The same turns and mirrors carry the whole set onto itself, and each row onto the other rows of its family. Which rows share a family with each named row? Give them in list order.
These 18 rows form 6 families of 3 rows each.
J830: [  6.4  -9.3  21.1   1.6  -5.1  11.7   5.5 -11.7  -8.7  10.3  -7.2   7.6
 -36.6  13.0   2.7  -4.4   0.7 -11.0  18.9]
J391: [  9.6 -19.7  13.2  -6.4  -2.5   4.3   6.2  -0.6  -7.6  12.3 -14.9  18.4
 -42.5  -1.1   3.9  -0.1   2.4   0.5   8.2]
J51: [ -5.4  -0.2  12.2   2.2  -0.3  14.2  16.6   6.2 -11.9  -5.0  -2.6  -5.2
 -18.4 -23.7  11.0  -4.0   5.8   4.6  17.3]
J720: [  2.9  -3.2  23.0 -19.0   7.4   5.5  -1.6  -3.8   4.4   1.5   4.5  -0.9
 -26.0  -3.7   1.3   6.9   5.0 -12.0  -4.0]
J697: [ -8.6   3.0   4.5   6.3  -8.5  16.8  19.9   6.8 -10.7  -2.5   3.8  -2.1
 -21.2 -24.9   6.7  -0.4  -7.0  -2.9  13.6]
J845: [ 10.2  -5.6   4.3 -18.5   4.3  -2.3   5.5   5.5  -0.8   0.0   4.7  -2.3
 -24.3 -14.3  -0.6   6.9  -6.4 -20.0  -7.9]
J168: [-10.7  -0.7  11.4   4.8  -7.7  15.9  19.9   9.3 -11.6  -0.7   6.8 -14.6
 -23.0 -15.9   8.3  -2.6  -2.7   0.8   7.9]
J603: [ -9.6  -0.6  17.4   4.9  -7.5  14.6  13.5  16.7  -2.9  -5.1   2.8  -5.7
 -30.8  -8.6   5.6  -4.8   4.2   3.2  18.6]
J834: [ -9.8 -11.6  17.3  -5.3  -9.6  17.1  15.2  12.0 -11.1  -3.3  -3.1 -12.8
 -24.3 -19.4   6.7 -11.1  -4.6  -1.1  16.7]
J266: [  9.3   0.3   4.9 -23.2   1.4   1.8   9.5  -2.4   8.1   4.6   2.0  -3.4
 -22.8  -6.7  -3.8   6.4   0.7 -21.6  -0.6]
J730: [ 17.0 -12.3  10.1  -0.1 -12.5   6.6  15.2  -0.7  -9.2  12.1 -12.6  11.9
 -36.9  -3.2  11.0  -4.5  -8.3 -17.1  16.3]
J928: [ 13.4  -1.0   5.2 -22.0   1.8   8.3   5.2   0.7   7.7  -9.2  -2.8  -2.5
 -17.5  -8.0  -6.0  12.7  -5.4 -13.4   5.4]
J537: [ 14.1 -11.7  13.2   2.4  -6.3   6.3  15.6  -9.5 -13.6  15.8  -9.9  17.9
 -38.9  -0.7   6.2  -1.1 -10.1  -2.1  12.7]
J281: [ 16.5 -18.1  11.5   0.4   3.1  -2.1   9.5  -4.3 -14.7   9.2 -11.0  12.9
 -31.7   3.3   7.8  -4.5  -7.5   0.0  14.4]
J260: [ 19.9 -19.9   8.5   0.1 -10.0  13.3   6.8  -4.9 -10.4   9.7 -14.2   7.1
 -36.7   3.3   5.1  -0.5  -3.4  -8.1  17.9]
J573: [ -0.8  -4.8  -1.8 -19.1   3.7   4.8   1.5   1.9  10.5   0.1   6.6  -1.3
 -23.1  -3.5 -10.1   6.3   5.7 -11.8   6.4]
J948: [-17.4  -4.9  16.2   1.8   1.3  21.7  10.2  -8.0  -9.6  -2.3   3.3  -5.1
 -23.1 -14.2   2.0  -1.7   6.6   2.6  13.9]
J611: [ 11.4  -4.2  15.3 -22.2   5.7  -0.6   0.7   6.6   4.3   0.8   9.2  -2.8
 -24.2 -12.0  -7.8   0.6  -5.6 -13.6   1.4]

The rest of the family of J830: J720, J948
The rest of the family of J834: J928, J281
The rest of the family of J845: J697, J730
The rest of the family of J537: J168, J266

The same turns and mirrors carry the whole set onto itself, and each row onto the other rows of its family. Which rows share a family with each named row? Give them in list order.
These 32 rows form 4 families of 8 rows each.
J257: [ -8.0   1.9   0.4  -2.5   7.4   0.3  -1.8  -2.5  -6.6   2.9  -2.9  -4.9
   6.0 -30.0   2.6  -6.7  -9.7   2.6   5.1  -2.3  12.8   0.9  -6.0  14.1
   4.7  -4.5  -4.6   3.2   2.1]
J969: [ -1.9  -4.9  12.5   9.8 -10.3 -15.0   4.7   1.5 -14.9   8.3  -1.5  -8.9
   7.8  -4.9  -9.1  -1.5 -15.9   7.2  -8.1  -7.4   8.2  -8.4   6.0  -2.6
   0.2 -10.4  -0.6   0.1   6.6]
J96: [ -5.7  -0.7  14.6   1.2  -4.0 -12.8   0.4   2.3  -9.2   0.6  -3.7 -11.1
   8.9  -4.0  -4.6 -10.8 -13.4  10.4  -3.2 -13.5   5.8  -9.2  -6.0  -7.6
  -0.5  -9.3  -6.5  -2.4   7.1]
J814: [ -2.3  -8.7  13.5   7.5  -0.1  -7.7   8.5  -0.4 -10.3  -0.2  -1.0  -5.4
   6.7  -7.0  -1.8 -12.8 -19.5  15.8  -3.2  -6.5   6.2  -6.3   2.4  -1.6
   3.1  -9.4  -0.9   1.5   8.1]
J863: [  0.4  12.3  -6.6   5.0   2.9   8.6   6.3   1.8  -3.1  -2.9  -2.3   2.1
  -4.4   0.2  -1.4   8.8  16.5  -6.2  10.8  10.8 -14.3   2.3 -11.5  10.0
   5.7  -4.2  -6.1   2.8 -12.6]
J701: [  5.1  -1.8  11.9  23.1  -8.6 -12.4  -4.0  -1.7   3.2   0.5   6.1 -14.8
   6.2 -12.3   3.9 -11.4  -1.1   5.6   0.4  -2.9  17.9   1.4   7.4  -7.8
 -12.4   3.4  -3.1 -11.1  -0.5]
J57: [  1.7 -10.5 -13.1  18.1  -6.2  -1.0  -0.2  10.7   2.9   3.6   7.5  -8.3
  -0.6 -12.6  13.0 -16.2  -1.8  -3.5  -8.7 -12.3   8.3  -0.9  -2.7  11.1
  10.7   4.1   3.7  -6.7  -1.9]
J502: [ -0.5   5.7   2.0  -2.7  -0.7   0.3   7.5   0.3 -18.1   3.7  -3.8   5.9
 -10.1  17.7 -10.6   2.4  -1.4  -3.8  -0.2   1.4  -8.9  -1.1 -11.1 -15.3
   2.0  -5.2   5.6   6.9  -2.6]
J900: [ -7.0   6.0  -8.7  -1.1  -1.7  -3.6   0.8   4.2 -11.2   7.2  -0.9 -10.5
   2.4 -18.9  12.3 -13.3  -4.5  -2.4   7.3 -10.7  14.1   0.3  -6.8  10.2
  17.0  -0.8   1.2  -1.7  -0.5]
J464: [  2.0  10.5   3.2  -6.3   3.3  11.0   4.8  -2.5  -3.4  -6.8  -9.6   1.6
  -2.4   1.6   1.1   1.2  11.4  -6.7   9.9   4.0 -11.3   5.5 -11.7   7.3
  -2.8  -7.4  -7.3   1.8 -10.2]
J840: [  9.1  -2.1   6.9   6.4   0.4   6.8   1.8  -2.4   2.4   0.0   7.6   9.2
  -2.7   8.7  -0.2  10.5  10.5  -4.9  -1.6   7.3  12.7  10.9   1.5 -17.4
  -6.1  11.6   6.4   0.3 -10.6]
J13: [  1.4 -11.7  -1.6   8.6   7.4  10.6  -0.6   6.9  12.5   8.5   6.7   6.8
  -6.5   5.2  -5.7   4.2  15.5 -10.0  -7.2   9.4 -13.9   4.9   1.6   5.0
  -3.5  -8.4   1.7   7.2 -10.8]
J508: [-10.4   5.7  -4.3  -0.8   1.9  -3.6  -5.3  -0.8  -6.3   3.3  -2.9 -11.1
   5.5 -22.6   3.0  -9.0   1.2  -1.2   3.2  -9.1  11.0  -2.2 -13.4  11.9
   1.8  -4.1 -11.6  -5.6  -1.5]
J403: [  8.0  -6.9  -4.4  11.5  -5.0   6.5   2.7   9.3  15.5   4.9   4.3   0.9
  -4.4   6.4 -10.4  10.1   7.8 -10.3 -20.8  11.5  -8.9   2.1  -0.9   5.5
   0.2  -0.9  -1.1   5.0  -6.9]
J319: [ -0.3   2.6   8.2   3.1   1.1   6.3  12.6  -2.1  -8.5   5.1  -2.1  13.7
  -7.4  14.6  -6.0   0.0  -0.4   9.1   2.2  -2.1  -8.5   1.4  -9.4 -15.8
  -3.0  -0.5   1.8   7.8  -6.4]
J980: [  9.2  -4.5   6.5  28.8  -8.3 -10.5   1.2  -1.6  -3.0  -3.6  10.2 -10.8
   9.3 -15.5   4.9  -3.5  -0.4   0.8  -5.1   1.0  15.6   1.9  11.6   4.5
  -8.1   0.7  -0.4  -9.0  -3.5]
J607: [ -2.7  -3.3   6.5  -3.2   7.7  -2.9   3.4  -1.3 -12.5   8.0   1.8   8.5
  -8.1  13.6 -11.0   3.7   7.3  -4.8   6.8   0.0  -8.1   5.3   0.6 -20.1
  -2.9 -10.8   5.6   6.3  -3.6]
J749: [  5.9  -7.0  -3.1   4.4  -4.0  12.7  -1.7   4.5  19.3   2.9  -5.7   5.9
  -8.4   0.0  -6.8   5.4  12.1 -13.4 -13.7   2.5 -14.2   5.5  -6.4   8.6
  -6.9   1.4  -2.8   5.0  -4.9]
J997: [ -4.1   1.9  -1.7  -0.9  12.6   9.7   2.2   0.9  -5.4   3.6   0.8   6.8
  -3.9   3.8  -1.6   1.7  17.9  -5.5  12.7   4.1 -16.9   3.0  -5.2   1.9
   2.6  -9.2  -2.2   1.7 -11.5]
J629: [  8.1  -5.1   4.7  21.2 -11.4 -10.3   7.9   4.1   3.2   4.6   7.7 -11.6
   2.0 -10.9   9.8 -12.0  -6.8   2.5   0.6  -2.5  18.6   1.0  12.5  -1.1
   2.1   1.2   2.7  -7.1  -1.6]
J31: [  2.4 -15.1  -8.2  15.7  -2.6  -1.8 -11.7   8.6   4.5  -1.1   9.0  -8.2
   3.0 -12.6   3.1 -16.6  -1.5  -6.2 -19.3  -9.0   7.7  -2.2 -11.3   7.7
  -2.7   3.9  -3.9  -7.1   0.0]
J926: [ -3.2 -12.9 -13.8  20.9  -2.3  -2.2  -6.0   6.5  -7.4   4.0   5.5  -3.0
   2.8 -10.2   2.9 -11.6  -2.4  -3.6 -16.8 -10.9   4.3  -4.5  -9.3  17.0
   2.6   0.1  -1.1  -5.7  -2.0]
J923: [ -4.4   8.2   7.0  -4.2   8.0  16.9   7.9   4.1   0.4   2.1   0.0   6.3
  -1.4  -0.5   0.2   3.4   7.6   0.5  10.5  11.3  -8.4   4.4 -11.1   8.0
   1.5  -3.0  -8.0   7.2 -13.2]
J351: [  6.2  -7.1   3.6  27.9  -1.1  -8.6   1.8  -6.7  -1.7  -4.1   7.5  -4.3
   2.2 -17.9   7.7 -10.3  -4.7  10.0  -0.2  -3.4  16.8   1.0   9.4  -4.7
  -4.8   7.0   4.8  -4.8   1.4]
J345: [  7.1   2.8   6.2   7.7  -4.3  -2.4   6.0  -5.1   0.7   4.2   2.0  -0.2
  -5.8   7.2  -7.9  16.0   8.8  -8.6  -3.2  17.1  11.1  12.3   7.9 -14.4
  -7.0   2.5   2.3   0.8  -7.3]
J715: [ 14.9  -2.3   6.0   6.0  -4.6   4.1   2.4  -5.6   6.0  -4.3  -1.1   2.8
  -4.8   6.9  -2.2   8.8  11.7 -14.0  -5.0  11.6  10.0  16.9   6.3 -12.4
 -12.1   4.2   3.1  -4.7  -6.9]
J838: [  2.3 -17.3 -10.1  11.2   5.8   3.2 -11.3   5.6  -1.0  -2.7   8.1  -1.5
   4.1 -21.1   3.2 -11.6  -6.1  -2.7 -16.4 -10.6   9.6  -0.8  -4.1   6.8
   4.8   6.5   5.0  -0.1   3.8]
J935: [  2.4  -8.2  -0.5   1.7  -0.3  15.1  -2.4   8.4  16.7  10.0   3.0  10.0
  -6.9  -0.4  -4.8  10.4   5.0  -9.2 -12.0   5.7  -6.5   5.1  -6.1   6.1
  -4.9   6.4  -0.2  11.4  -9.3]
J348: [ -7.8   7.3  -3.1  -0.3   3.9  -5.6  -0.8  -2.7 -21.1   1.8  -2.9  -8.2
   9.7 -17.7   2.0  -0.8  -3.3  -1.6   2.7  -9.2  16.3  -2.3  -6.6  11.1
   9.9  -6.0  -6.9  -6.8  -3.7]
J905: [ -1.9  -0.7   9.4   0.5 -11.1 -10.1   6.9   3.0  -8.9   8.8  -2.4 -12.2
   5.5  -6.5   3.0 -11.1 -18.3   5.0  -0.6  -8.8  12.7  -4.0   7.0  -4.5
   8.8  -6.9   1.4   1.6   5.9]
J543: [  6.0  -9.5   8.3   5.5   4.7   0.2  -2.1  -0.2   5.7   5.4   8.7   5.5
  -5.7   8.6  -7.8  10.7  13.6 -12.4  -1.6  12.7   3.6  13.1  13.3 -14.1
 -10.1  -4.8   4.8   3.8  -7.7]
J868: [  4.8   2.8   7.9  -0.7  -4.4  -2.2   7.9  -6.7  -8.1   2.6 -11.8   9.4
 -11.3  14.4  -8.8  -0.8  -0.9  -4.0   0.8  -3.0  -7.4   3.5  -3.9 -17.6
  -8.3  -5.3   1.6   3.5  -1.3]

The rest of the family of J935: J257, J814, J840, J319, J923, J351, J838
The rest of the family of J905: J57, J900, J13, J607, J997, J629, J543
The rest of the family of J863: J969, J502, J403, J980, J926, J345, J348

The same turns and mirrors carry the whole set onto itself, and each row onto the other rows of its family. Which rows share a family with each named row? Give them in list order.
These 36 rows form 6 families of 6 rows each.
J202: [  0.5   1.9   5.7 -14.1   9.2 -16.9  -2.3  -3.4  -1.2   0.9   6.0  -6.1
  19.6  -9.4  -6.8   3.9  -0.2  -1.8 -12.6   1.4  -1.6  -2.6]
J906: [ -0.2  -3.1   0.3  -4.5 -13.4   6.3   3.1  -1.8   3.3 -13.0 -16.7  -1.5
 -16.3  10.4   3.5   7.5  -6.2  12.2  -1.7   0.7  -5.1 -10.7]
J718: [-13.1   2.8  15.0  -0.8   1.7  -5.3   4.8  -0.4  -9.5   5.6   3.1   0.5
  10.8  -4.7  10.0 -16.5  -1.0   4.7  -4.3 -10.3  -0.8   5.9]
J671: [-14.0   4.9  18.1  -4.0  -1.2  -8.8   2.3   2.9  -8.3   4.4  -1.6  -0.7
  10.9  -3.8   8.7 -13.4  -1.2   8.8  -6.0  -8.9  -4.9   4.9]
J594: [ -1.2  -3.5   3.2   0.0 -17.3   5.2   5.2  -5.2   3.2  -9.2 -19.5   0.1
 -17.5  10.0   1.2   8.9  -3.2  10.3  -5.9  -1.8  -6.6  -9.4]
J986: [  3.3  -9.2  -1.6  -2.0  13.4 -14.9   4.5  -3.9   2.7   2.0  -9.8   8.4
  13.6  -5.2   9.1 -13.9   5.6   2.2  -5.7  10.6  -7.1   8.0]
J674: [  2.2 -11.5   2.0  -4.3  -1.5  17.9   2.4   7.1  10.5 -13.9   7.4  -8.4
   0.8  -3.0  -2.5   8.1  -0.4   9.2 -14.1  -4.9  -2.9 -18.0]
J522: [ -1.9 -10.1   0.5   2.3  -5.1  16.8   2.2  10.6  14.4 -15.4   3.1  -9.5
   2.3  -2.8  -2.3  13.5  -2.9   5.5 -10.8  -0.3  -3.9 -18.3]
J473: [  3.1 -10.6  -0.9  -2.3  13.7 -15.9   1.6  -4.2   2.5   4.5  -5.2   3.4
  12.8   1.5   8.3 -12.6   6.7  -2.6  -2.0   9.6  -4.5   8.8]
J647: [  6.9  -4.1  -2.1   8.8  -5.6  15.1  -5.0  -4.4   4.7 -11.8  -7.7   4.6
 -10.9  -8.0  10.3   7.3  -3.4   5.4 -26.2  13.6  -6.6   1.9]
J483: [ 10.6 -13.5   0.4  -3.4   9.8 -11.2   0.3  -7.2   1.1  -4.5  -3.4   4.8
   9.5  -1.4  17.4 -12.4   8.9   4.1  -1.8  11.7  -4.3   9.0]
J531: [  0.2  -1.7   5.3  -2.2 -16.2  11.3  -1.4  -0.2   1.2  -9.0 -15.5  -2.0
 -14.9   9.4   8.2   7.2  -4.3  12.9  -2.9  -2.1  -7.3  -8.9]
J719: [ -0.6   3.4   8.6  -9.2   8.5 -14.9   2.1  -6.0   0.8  -4.0  -0.1  -6.6
  23.8 -12.6  -8.3   4.0  -0.6  -0.1 -14.4   0.6  -4.1  -0.6]
J47: [-11.4   2.3  16.9  -3.9  -1.8  -5.4   1.0  -2.9  -9.2   3.5   3.5  -2.4
  11.3  -2.1   8.3 -17.8  -2.1   3.5  -3.3  -8.9  -5.9   6.0]
J412: [  1.4 -15.1  -1.9   3.0  -9.2  16.7  -0.5   9.8  10.2 -13.3   2.9  -5.9
   2.1  -4.9  -2.4   8.1  -0.9   5.2 -12.3  -2.1  -2.6 -20.7]
J810: [ -0.8 -16.2   0.1  -0.7  -1.2  16.9   7.2   6.6   4.4 -12.1   7.6  -9.8
   4.5  -3.4  -3.4  14.9   5.6   2.9 -10.8  -5.6  -2.0 -14.9]
J361: [ -2.6 -16.6  -0.4   2.1  -3.0  18.9   1.0   7.4  11.8 -17.8   5.0  -5.2
  -0.6  -3.7  -0.3   9.5   2.1   7.3 -11.5  -3.1  -5.0 -15.5]
J698: [  0.0   8.4   9.5 -12.9   9.3 -14.9   3.2  -8.4   0.7  -4.5   4.1  -5.0
  16.9  -8.7  -8.3   3.3   1.1  -3.9 -13.9   2.6  -5.6  -0.1]
J736: [ -1.5  -1.2   6.0  -0.9 -12.5   7.1   5.8  -0.4   6.0 -11.6 -16.4  -2.3
 -18.7  12.2   3.6   2.4  -7.7  11.7  -6.9  -0.6  -7.7  -8.8]
J233: [  7.7 -10.3  -1.6  -1.9  12.7 -16.3   5.0  -4.8  -1.9   0.2  -8.3   3.7
  17.7   0.3  10.6 -10.1   6.6  -0.5  -2.0   7.6  -6.3   6.9]
J265: [  7.7 -10.4  -1.5  -3.6  12.3 -14.4   1.5  -7.8  -3.6  -0.1  -6.1   5.2
  13.1  -3.7  15.5 -11.3   5.2  -1.2  -7.2   7.8 -10.6  10.3]
J621: [ 11.3  -2.5  -6.2   5.1  -0.9  12.8  -3.2  -2.3   9.1 -10.8  -4.2   2.0
  -9.5  -3.2  13.0  10.4  -4.4   8.4 -24.0  12.7  -4.4   9.0]
J914: [-15.6   4.3  17.3  -3.6  -5.7  -5.3   2.5  -4.4  -9.2  -1.3   6.4  -0.5
   3.8  -4.1  13.6 -11.2  -1.2   8.2  -1.7  -9.1  -0.2   4.2]
J320: [  4.6  -8.5  -2.8   7.9   0.1  17.3  -2.1  -3.8  10.0 -12.9  -8.7   3.0
  -9.3  -3.7   9.9   6.0  -8.3   6.3 -24.5  12.0  -6.9   3.5]
J692: [  6.4  -6.1  -1.7   7.2  -6.6  14.5  -4.7  -3.9  10.2 -13.4  -4.9   4.0
 -12.2  -4.8   6.7   5.9  -5.7   8.6 -27.7  11.5  -1.5   6.0]
J574: [-11.5   4.3  16.9  -5.0  -1.3 -11.5   8.2  -2.8  -8.2   4.6   3.5   1.7
   7.1  -0.4   8.2 -15.3   2.5   3.6  -4.3 -10.6  -6.2   4.7]
J657: [ -3.4  -3.4   3.9  -2.2 -10.8   6.6   7.5  -6.6   4.0  -5.9 -15.2  -0.5
 -17.3  12.3   8.0   7.0  -9.1  11.5  -2.8  -7.4  -3.9  -5.7]
J785: [  5.9 -12.5  -3.4  -2.4  10.8 -19.6   2.7  -3.2   2.6   1.4  -8.3   6.4
  11.2  -0.8  13.0  -7.0   7.2   4.9  -7.1   7.7  -3.6  11.3]
J651: [  0.6   6.2  10.1 -14.9  10.6 -11.8   0.4  -7.2  -5.1  -0.7  -0.8  -4.4
  20.4  -8.1  -9.7   3.7   0.4   0.5 -13.5   1.0  -1.6  -0.5]
J213: [ -1.4   6.0   7.0 -17.5  10.7 -12.8   3.4  -5.4   0.1  -3.7   5.8  -1.5
  18.9 -15.4  -6.3   5.1   2.9   4.7 -16.8  -0.7  -5.1  -3.4]
J282: [ -1.2 -10.8  -0.8   1.1  -6.3  15.9   3.1   1.1  13.5 -15.0   3.2  -8.1
   1.0  -3.7  -1.3  15.1   1.1   3.5 -13.3  -6.1  -4.8 -16.4]
J103: [-10.1   1.3  12.9  -4.1  -3.4  -8.5   3.3  -2.5  -9.6   1.2   0.7  -0.1
  10.2  -5.2  12.2 -15.9  -4.8  11.3  -4.0 -14.7  -3.6   3.4]
J734: [ 10.5 -10.4  -2.9   6.7  -3.6  14.6  -0.7  -4.9   3.0  -8.4  -4.8  -0.3
  -7.9  -6.1   9.5   3.2  -2.5   4.2 -26.9  11.4   0.9   9.0]
J50: [  0.5  -0.9   8.8 -17.4   7.0 -13.3  -0.9 -10.9  -0.8  -8.9   4.9  -5.4
  17.4 -10.5  -8.9   9.2   0.5   3.2 -11.9   3.6   0.6  -4.1]
J410: [ 11.0  -9.3  -5.1   5.6  -4.3  14.7  -4.1  -5.5  11.2  -9.2  -6.4   4.4
 -11.6  -2.4   6.5   3.6  -0.5   7.8 -26.5  12.5  -0.3   0.0]
J652: [  1.8  -1.7   2.6  -7.6 -14.8   7.0   9.5  -6.0  -7.2  -7.8 -16.6  -5.8
 -16.5   9.4   4.7   4.3  -6.7  12.4  -3.1  -2.6  -6.0  -4.1]

The rest of the family of J906: J718, J361, J233, J692, J651
The rest of the family of J531: J202, J265, J574, J282, J410
The rest of the family of J914: J483, J810, J734, J50, J652
The rest of the family of J522: J671, J986, J719, J736, J320

